(in the rows, 128 means zero)
A single turn carries every row of the set below to another of its rows. Some are shown first; where does it send the rows asked next?
J_744: [ 84 165 125 138 129 118 137 157 101  87 116 132 119 112 139 135 139 170
 139 166  90 110 114 141  96]
J_147: [ 94 127 124 116  97 113 144 151 152 111 112 146 128 116 139  92 158 113
 155 100 116 145 131 126 104]
J_699: [108 113 133 127 114 149 159 146  99 127 151 130 155 119 128 112 117 153
 127 126  73 127 175 108 156]
J_626: [ 89 115 135 128 118 128 155 157  92 124 159 129 155 144 146 107 102 143
 127 132  75 124 163 124 146]
J_986: [113 140 143 108 144 140 118 122 140 117 164  67 116 147 141 104 124 133
 103 128  99 117 126  89 142]
J_26: [143 161 143 107  90 120  96 134 113  99 125 131 154 107 181 151 141 138
 158 129 136 147 152 107 115]
J_540: [130 164 172 129 134 145 124 138 148 141 105 135 131 133 111 127 122 153
 147 127 159 132 110 123 161]
J_486: [132 149 138 101 149 156 120 115 133 106 161  70 117 123 127 115 136 146
 107 116  99 119 133  84 146]
J_287: [ 83 140 127 140 136 119 132 166 116  82 124 130 128 115 137 134 145 175
 122 171  88 113 113 133 103]
J_816: [138 154 171 124 130 143 111 125 155 141 114 116 136 135 114 115 107 141
 136 131 157 141 109 135 149]
J_577: [114 146 143 103 141 148 125 127 142 115 169  69 102 132 146 113 147 133
 121 121 107 113 125  74 139]
J_871: [ 96 142 127 141 111 130 141 160 110  91 123 127 122  91 127 143 145 184
 124 167  89 107 122 127 103]
J_728: [125 159 173 135 133 143 112 115 152 141 111 127 131 126 109 112 116 146
 152 127 147 139 110 135 157]
J_419: [147 151 137 101  86 132 101 132 109 105 135 132 136  86 172 158 128 153
 153 139 135 132 150 121 113]
J_674: [123 145 139 100 147 146 118 113 146 102 161  63 116 134 142 105 139 127
 117 126 121 113 133  95 133]
J_420: [ 85 161 134 136 121 117 150 154 110  84 116 127 133 107 133 140 153 172
 133 162  94 105 108 128  93]
J_361: [ 93 119 145 123 114 140 172 149  94 134 159 143 161 136 137 110 116 137
 145 122  81 120 165 114 148]
J_988: [ 89 121 122 106 101  97 124 129 167 124 120 140 127 127 130 144 153 110
 145 125 127 131 101 111 112]
J_644: [143 156 146 110  94 119  90 136 115 100 125 120 145 103 176 140 125 139
 160 140 140 155 140 129  98]
J_407: [105 143 144 119 139 120 155 154 124  94 124 132 105 141 161  99 164 126
 137  84 103 145 147 124  98]
J_143: [107 122 142  98 137  98 125 120 140 134 138 144 124 162 151 177 141 112
 136 114 124 130 118 105 127]
J_499: [114 140 159 116 167 114 155 140 119 118 129 143 107 171 151 146 149 129
 128  93 109 134 131 123 120]
J_874: [ 97 109 133 121 124 144 157 141 105 127 149 138 169 144 134  98 109 130
 134 133  87 124 169 121 157]
J_571: [148 163 164 111 135 152 125 121 136 137 113 130 133 114 106 133 109 163
 142 126 153 128 111 138 155]
J_879: [ 88 149 132 141 120 110 136 170 102  83 124 126 129 111 143 133 133 175
 133 165  95 121 117 146  88]
J_733: [130 152 176 130 138 143 125 131 148 129 115 131 130 128 114 121 118 152
 150 133 170 133 114 147 146]
J_16: [104 144 141 116 139 141 114 109 141 115 165  66 105 134 142 115 139 131
 117 128 100 111 130  84 145]
J_249: [ 90 119 135 134 115 133 161 138  88 134 152 136 151 143 147 114 109 135
 140 132  78 117 171 123 155]
J_806: [137 164 140 109  99 123  85 125 111 100 127 130 143 101 185 137 131 137
 170 133 127 155 149 120 111]
J_172: [138 140 145 114  96 120  94 139 114  90 141 140 147 102 191 147 132 146
 159 138 135 147 157 122 110]

J_733 turns into J_874
J_986 turns into J_879
J_744 turns into J_728
Now these:
J_699 turns into J_419
J_540 turns into J_361
J_407 turns into J_988

A single turn carries every row of the set below to another of its rows. Some are shown first; where does it send the rows asked next?
J_207: [134 131 136 152 135 109  82  93 112 122 141 109 134 101 161 114 155 104
 112 156 134 173 127]
J_57: [141 128 127 145  84 110 102 106  68 117  86  94 128 105 150 115 161 122
 125 123 110 165 151]
J_585: [141 134 138 126 105 110  99  86  67 111  82  75 142 101 148 113 153 129
 115 132 120 156 158]
J_651: [128  97 130 138 110 142 114  94 131 120 128 111 125 117 159 119 147  83
 118 185 109 147 125]
J_843: [117  83 128 133 118 132 126  79 122 133 128  99 118 115 162 135 141  82
 119 177 126 164 141]
J_19: [106 132 103  89 156 158 141 116 122 123 113 125 123 152 152 131  84 132
 153 147 138 166 146]
J_999: [142 137 151 152 120 114  90 101  97 104 113  90 129 131 162  94 147  99
 106 159 113 167 120]
J_700: [107 123  69 106 133 156 151 122  67 125 105  85 133 128 126 132  86 145
 148 150 122 152 135]
J_509: [128  88 108 114  92 135 128  72 101 121  91 106 138  89 144 149 157 121
 128 139 115 141 161]
J_994: [124 148 105  99 148  84 129 139 128 135 134 123 154 143 120 128  78 121
 134 137 122 148 136]
J_356: [122 139  83 140 130  93 132 148  77 142 125  77 154 132 110 125  99 144
 131 130 108 138 126]
J_118: [134 161 120 111 174 100 117 138 125 139 140 127 145 145 140 130  99 135
 139 135 122 155 161]
J_939: [128 156 120 127 152  89 119 141 130 139 135 131 166 145 138 130  90 126
 135 128 111 142 149]
J_698: [119  89 117 138  87 120 127  84  85 139  83  95 124 101 156 151 148 113
 142 160 105 157 164]
J_24: [127  86 114 129  76 140 129  97  99 131 104 114 123  88 151 140 158 103
 136 152 109 143 157]
J_409: [128  88 126 126 124 136 115  77 145 123 125 102 130 115 155 129 152 104
 124 181 124 133 131]
J_379: [128 142  89 111 136  91 133 149  80 128 124  92 150 141 102 120  85 144
 132 137 127 133 121]
J_901: [113 138 106  74 130 120 141 132 124 128 107 130 142 142 141 129  69 128
 159 149 137 153 145]
J_877: [102 129 117  81 131 144 132 120 129 132 124 124 131 153 145 138  73 125
 148 144 141 162 156]
J_824: [112 104 119 135 116 137 104  80 134 126 115 123 124  94 175 136 150 108
 140 173 125 176 132]
J_280: [103 120  79 108 107 152 152 139  77 126 105  81 129 135 134 123  82 137
 154 140 144 147 126]
J_360: [115 133  87  86 114 126 147 140  80 117  95 102 138 141 120 123  76 147
 153 145 135 141 128]
J_479: [144 122 145 159 106 105  95  99  58 112  84  97 135 124 154 125 155 121
 129 145 113 147 164]
J_719: [145 133 150 137 138 112  88  91 112 109 118  72 135 122 160  97 150 113
 112 172 126 153 130]
J_774: [133 150  86 128 150 102 126 144  68 143 131  83 155 122 111 132 100 150
 133 140 104 140 151]
J_116: [126 146 125 112 154 100 110 137 125 140 147 122 157 155 122 135  84 129
 125 137 119 143 156]
J_881: [100 123  87  97 109 146 139 128  75 125  99  80 134 148 125 135  80 153
 153 145 132 152 136]
J_463: [107 138 119  89 132 149 135 129 127 125 115 133 139 148 162 125  74 116
 155 140 141 153 150]
J_262: [118 106 103 144  91 148 105  87  80 114  83 112 134  86 158 140 153 131
 149 164 120 152 136]
J_105: [140 119 156 150 137 119  93  93  95 113 126  98 129 135 158 108 144  87
 104 161 139 153 135]
J_937: [142 133 121 158 112 119  83 100  56 112 108 103 139  92 146 115 160 126
 122 146 129 149 133]
J_267: [122 141  94 131 133 103 119 140  72 133 127  79 158 148  99 133  91 155
 129 142 109 137 135]

J_463 turns into J_280
J_843 turns into J_698
J_901 turns into J_360
Now these:
J_207 turns into J_824
J_881 turns into J_267
J_409 turns into J_509
J_19 turns into J_700
J_651 turns into J_24

A single turn carries every row of the set below to another of its rows. Some are shown first; where does it send the rows asked next?
J_208: [117 142  85 110 118 112  71  93 103  97 102 166 127 102 124 100  77 149
 124 127 152 112 181 132 143  91 141  91 126 103 137 120 153 156 143 119
 141 153 182 124 113 102 107  92 155 146 139 190  85 139  68 149 144 111
  94 131 189  90 104 165  92 127 137 159 100  75]
J_188: [111 173 110 124 106 114 150  73 154  67 159 162 123 105 142 125 126 148
 120 165 158 121 167 131 178 143 120 112 108  82 141 117 160 137 149 106
 151 103 150 111 123  82 138  65 159 146 135 180  98 166  67 126  89  73
 107 130 155 113  85 135 122 149 117 182 131 116]
J_161: [102 116  68 137 114 160 107 116 109  69 113 135 119  47 115 138 110 157
 127 150 159 129 170 101 192 128 163  98 115 136 135 113 174 148 128 104
 173 121 160 101 157 111 167 100 129 142 157 171  55 164  37 154 127 129
 153  85 148 130 104 154  95 145 129 126 121 113]
J_552: [118 114  62 120 108 105 121 125 160  63 153 131 105 104 100 143 144 130
 166 115 150 139 197 123 168 128 134 103 132  87 159 115 173 134 124  85
 144  91 169 144 120  78 120 132 148 137 136 183  98 179  42 169 112 129
 105  88 123  90  90 136 113  55 135 143 151 102]
J_417: [127 130 136 136 143 119  81 113 133  70 157 112  76 123 104 110 141 174
 125 138 163 128 126 148 141  90 168  85 133 117 168 133 139 149 157  79
 152 108 166 136 126  86 109  74 143 127 129 205  97 166  56 148  94 103
 116 117 200 101  87 148 110 134 134 112 154 159]
J_938: [146 168  86 118 123  98  77 111 170  47 133 125  95  72  96 130 117 160
 143 159 136  86 137 144 131  77 148 122 127  96 165 118 176 120 155 111
 140 116 181 105 128  82 113 116 137 118 155 114  90 159  65 139 108  82
  97  97 147 145 132 142  98 124 118 159 144 138]
J_354: [100 153 106 108 130  96 144  85 113  83 131 143 124 120 138  55  98 129
 124 140 139 132 196 107 176 136 153  80 153 106 145 130 134 143 141 122
 140 105 190 137 158  84 120  74 162 124 138 206  88 174  70 155 111 100
 143  78 174 125  80 120 127 169 117 116 147 119]
J_573: [ 81 133  58 123  81  74 121 119 125  69 116 111 120 111  76 129  95 167
 134 133 138  97 162 106 183 119 160  87 124  98 125 127 134 124 136 119
 161 131 193 135 112 102 133  92 144 125 129 177 104 175  93 140  76 122
 115  85 206 139  75 142 117 144  93 164 119 179]
J_45: [113 108  64 129 119 108 111 119 164  60 158 135 109 110 101 130 141 132
 177 117 127 140 200 119 158 131 127 100 125  80 157  94 166 133 109  83
 150  88 171 147 120  79 111 117 142 133 149 169 100 178  47 180 114 142
 104  84 135  97  92 123 108  77 139 130 137  99]
J_449: [134 121  86 109 164 147  90 134 124  52 110 149  96 101 111 103 121 151
  94 135 117 138 185  96 185 114 120 130 101 102 145 136 134 166 138  97
 166 134 188 139 144  89 149  78 105 142 174 218  89 152  85 172  85 111
 109  85 162 126 102 151 110 122 111 138 108  90]
J_484: [ 77 131  50 126  92  84 102 110 131  63 124 107 121 108  95 145  90 165
 126 130 137  90 184 110 187 123 163  78 121  97 121 126 131 112 115 125
 162 139 204 149 104 102 126 109 141 116 140 173 102 177  83 161  91 123
 102  83 213 147  73 144 113 135 100 151 127 171]
J_826: [134  98  54  96 113 133 111 101 149  75 131 155 106  92  91 150 108 135
 120 134 118 101 155 139 157 119 163 105 111 104 137 152 183 102 128  64
 199 150 178 132 111 119 110  82 168 147 165 154 113 178  95 170 122  91
 114  91 168  93  95 114 118 106 146 129 151 145]
J_646: [141 110  28  92 115 117 121  90 106  94 116 108  89 102 106 129 101 162
 125 163 118 103 160 146 165 129 202  97 157 113 164 135 199  99 109 125
 114  75 171 148 125 118 104  85 138 141 146 204  70 156  88 149 128 113
 104  85 188 110  98 134 101 119 146 162 167 126]
J_859: [135 181  68 135 130 108 145  93 130  40 104 164  83 112 114 145 114 143
 159 109 125 124 166 121 184 138 137  84 146 122 170 106 137 100 135 114
 125  90 165 122 145 123 130 110 167 149 184 168  71 145  53 119 114 130
  87 116 134  95  98 114 113 119 134 128 130 115]
J_127: [138 121  26 129 123 117  73 111 110  53 119 121  75  62 122 150 124 157
 108 145 150 114 148 127 173 120 160  78 129  95 171 139 196 157 120  92
 154  98 184 131 130  97 114 117 117 172 138 165  86 141 108 133  70  81
  98  79 177 110 109 145 159 138 123 150 127 104]
J_763: [146 147  90 102  94  86 112  69 120  70 119 157  97 106 114 137 162 172
 138 150 140 101 189 135 169 114 160 122 132 113 142  98 135 142  83 111
 116 128 148 126 124 123 133  99 125 124 145 181  81 182  58 103 135 116
  91 101 172 133  80 134 129 170 151 131 131 102]
J_359: [118 142  77 137 129  82 108 105 124  53 149 107  94  80 127 146 155 165
 114 160 146 108 196 120 172 105 158  97 106 139 170 103 182 119 136 106
 145 151 181 108  96  99  91  64 168 103 134 163  87 163  62 180 114  92
 107  93 185 104  82 128 107 150 146 134 108 128]
J_467: [130 116  96 106 118 127 101 107 141  94 117  99  95 110  98 139 122 159
 128 140 143 130 129  99 177 131 119  93 108 107 168  99 177 146 136 112
 135 118 173 174 103  56 144  73 163 141 175 220  95 184  22 122  98  85
 119  83 160 132 115 109 104 129 146 150 136 131]
J_597: [121 156  59 132 136 101 118 104 140  72 135  83  74 139  76 135 111 155
 108 136 107 124 124 135 157 110 148  89 130  96 155 150 162 111 122  87
 158  81 161  94 131 131 139  74 124 143 110 213  74 118  87 171  93  89
 107  91 163 112 129 125  86  87 116 164 167 118]
J_210: [131 138  33 102 178 124 103 101 144  52 132 137 122 172  96 115 112 148
 136 170 130 127 144 145 154  93 128 101 124 120 123 133 173 136 111 119
 138 133 169  91 131 114  92  93 177 153 137 190  82 155  77 126 102 138
  99  89 157 100 112 104 141 141 135 155 161 139]
J_178: [ 78 148  65 124 112 108 130 121 133  92 119 136  93 121 132 124 103 156
 140 192 119 153 146 110 181 135 102 123 150  80 173 131 178 150 125 122
 118 101 146 151 122 104 120 100 129 150 137 162  97 139  69 159  85 121
 141 118 182 131  93 153  78 140 135 172 167 111]
J_76: [140 130  66 102 156 140 129  89 134  56 106 146  83 102 104 117 115 152
 120 150 115 104 138 155 165 122 141 124 146 120 162 115 117 113 119 125
 146 111 131 131 117 175 137  71 151 151 138 198  70 175  79 167  96  89
 120  73 154 136 121 148  96 117  99 139 109 152]
J_507: [130 104  60 120 124 119  91 113 141  68 151 135 119 161  91 134 123 147
 109 151 120 112 148 140 135 118 141 162 130  77 144 113 118 135 146 111
  89  83 200 131 137 111 107 104 120 132 174 209  75 177 103 122 113 101
 118  98 169 113 126 143  98 101 126 166 129 137]
J_13: [119 171  37 119 125  89 119 108 141  72 135 148  81 105 115 125  78 152
 142 150 176 145 181 136 138 142 127 101 158 107 126 117 141 186 124 106
 110 106 186 117  84  90 125  89 144 125 143 202  63 150  59 167  78  98
 104 146 179 111 101 127 141  92 151 152 149 143]
J_932: [110 140  56 132 135 113 130 127 109 105 109 132 106 138 124 145 150 154
 148 139 167 119 163  90 185 165 151 141 143 127 120 158 169 163 155  96
 134  82 170  99 127  88 129 103 106 128 165 193  93 171  76 156 118 105
 135 101 158  90  95 135 103 125 146  95 135  77]
J_656: [125 129 135 125 143 123  89 111 126  60 139 118  59 126 112 124 122 166
 126 148 167 122 121 164 136 103 171  70 130 125 175 140 144 151 162  79
 152  90 165 136 135 101 115  77 140 124 133 189  84 166  49 149 104 103
 115 106 196 114  91 156  94 136 141 116 164 136]
J_243: [ 88 126  92  97 140  91  93 112 109  54 112  78  86  88 158 116  81 159
 136 154 124 112 161 125 168 123 150 107 118  89 129 121 156 110 130  81
 103  92 188 104 115 146 123  60 121 146 150 167  73 162 119 166 100 128
  87 105 166 102  80 132 135 120 149 124 115 139]
J_538: [107 101  56 125 118 116 113  95 142  89 127 155 127  96  86 142 130 158
 125 165 145  85 203 118 170 127 173 129 122  96 115 154 159 138 139 101
 115  78 195  97 116 130 121 101 118 107 143 194 118 147  74 182  94 109
  80 104 165 130 120 101  85 149 100 169 142 133]
J_162: [141 107  74 105 111 113 109  55 126  51 107 121 121 125 132 147 102 138
 138 140 116 139 165 133 158 136 166 140 170  92 136 123 167 116 158  73
 176 108 150  96 142  96 154  98 155 144 142 192 105 178  57 173  97 124
 132  81 167 118 107 123 105 172 102 155 108  90]
J_258: [143 152 106 111 135 102 125 101 129  94 139 130 101 117  86 114  87 159
 147 160 135 113 180 129 130 101 173 100 120  75 106 141 145 130 118  81
 113 100 172 131 172  43 157  77 144 154 152 191  77 173  86 119 129 127
 102 106 187 106  98 140 125 127 140 172 158 139]
J_366: [128 127  45 119 142 127 114 109 116  58  95 142 115  95  87 155  94 110
 128 146 133 118 163 109 140  97 151 107 153 120 135 107 165 127 136  58
 158 119 172 109 136  99 122 106 153 102 144 139  94 151  62 182  86 120
  76  78 185 124 126 135  93 172 168 117 150 132]
J_235: [110 149  84 107 105 134 121  91 125  62 140 115  95  78 114 109 104 145
 119 136 147 123 151 141 149 120 126 105 130 113  95 175 131 107  95 129
 121 121 152  95 134 119 163  86 125 124 162 163  81 155  92 113 103 131
 106  81 138  96 134 160 126 114 120 111 144  92]
J_797: [116 150  92  95 103 121 120  86 130  68 143 113  92  80 101 123  87 140
 131 138 146 119 134 151 147 124 132 104 122 119  99 167 121  88  95 117
 130 100 149 109 131 121 157  89 134 138 140 162  76 149  92 120 111 138
 124  62 146  94 127 160 120 120 130 102 135  96]
J_88: [ 95 169  62 112 132  99  94 108 127 114 121 109  90 120 101 141  90 187
 176 140 172 131 154 127 174 134 141  88 147  85 134 111 165 153 153 117
 129 118 159  82 103 127 114 105 192 175 137 187  67 139  85 145 124 112
 137  92 157  87 104  97 119  97 106 131 128 130]
J_846: [142 142 106 116 148 135 135 127 140 106 119 149 114 100  61 148 106 146
 117 146 118 141 135 117 132 103 180 127 131  92 142 138 181 187 155 134
 146 129 176 100 121  96 139  76 148 115 134 152  68 147  81 150 129  77
 101  75 168 128 101 162 128 128 104 122 134 112]
J_174: [105 151  63 112 119 154 101  97 149  66 110 116 126  82  84 135  47 135
 116 129 162 108 162 116 169 136 110 105 135  65 164 107 157 139 136  94
 134 110 200 129 107  95 146 145 153 123 134 176  80 136  79 142  97  98
  86  86 152 133  93 101 102  93 124 155 164 137]
J_5: [131 147  56 108 127 108 106  92 137  60 117 159 135 120  86 160 109 153
  87 156 132 127 164 132 191  88 157 141 158 104 131 122 181 145 133 136
 129  89 165 111 107 118 145 138 140 117 158 215  48 157  51 177 126  67
 142 121 155 114  84 133 126 122 118 101 138 141]
J_935: [117 141  67 122 134 118 114  93 120  46 114 162 135 121  86 149 112 152
  87 166 130 120 165 139 181  95 140 133 167 114 127 124 175 151 125 129
 132  80 157 103 117 114 152 126 133  95 155 202  58 159  57 176 114  63
 139 118 165 114  81 148 121 112 108  91 135 137]
J_756: [ 67 167  91 132 122  73 105 112 108  40  97  90 124 119 105 159 102 179
 130 139 168 129 168 126 131 124 144 143 141  75 154 130 143 179 149 105
 109 112 167 133 137 113 121 108 134 113 164 157  71 148  83 141  98 124
  94  86 188 104  79  99 108 140 136 127 143 103]
J_543: [123 117  78  87 118 139  97 132 148  52  83  92  85 126  92 111 134 167
 172 141 148 122 142 113 171 145 131 122 124 105 166 118 158 123 116 110
 146 131 176 120 101 119 134 128 123 129 158 177  93 188  67 157 131  83
 117  57 138 106  72 138  96 160  99 133 107 111]

J_449 turns into J_366
J_538 turns into J_243
Now these:
J_507 turns into J_756
J_127 turns into J_210
J_258 turns into J_932
J_826 turns into J_597
J_552 turns into J_417
J_573 turns into J_235

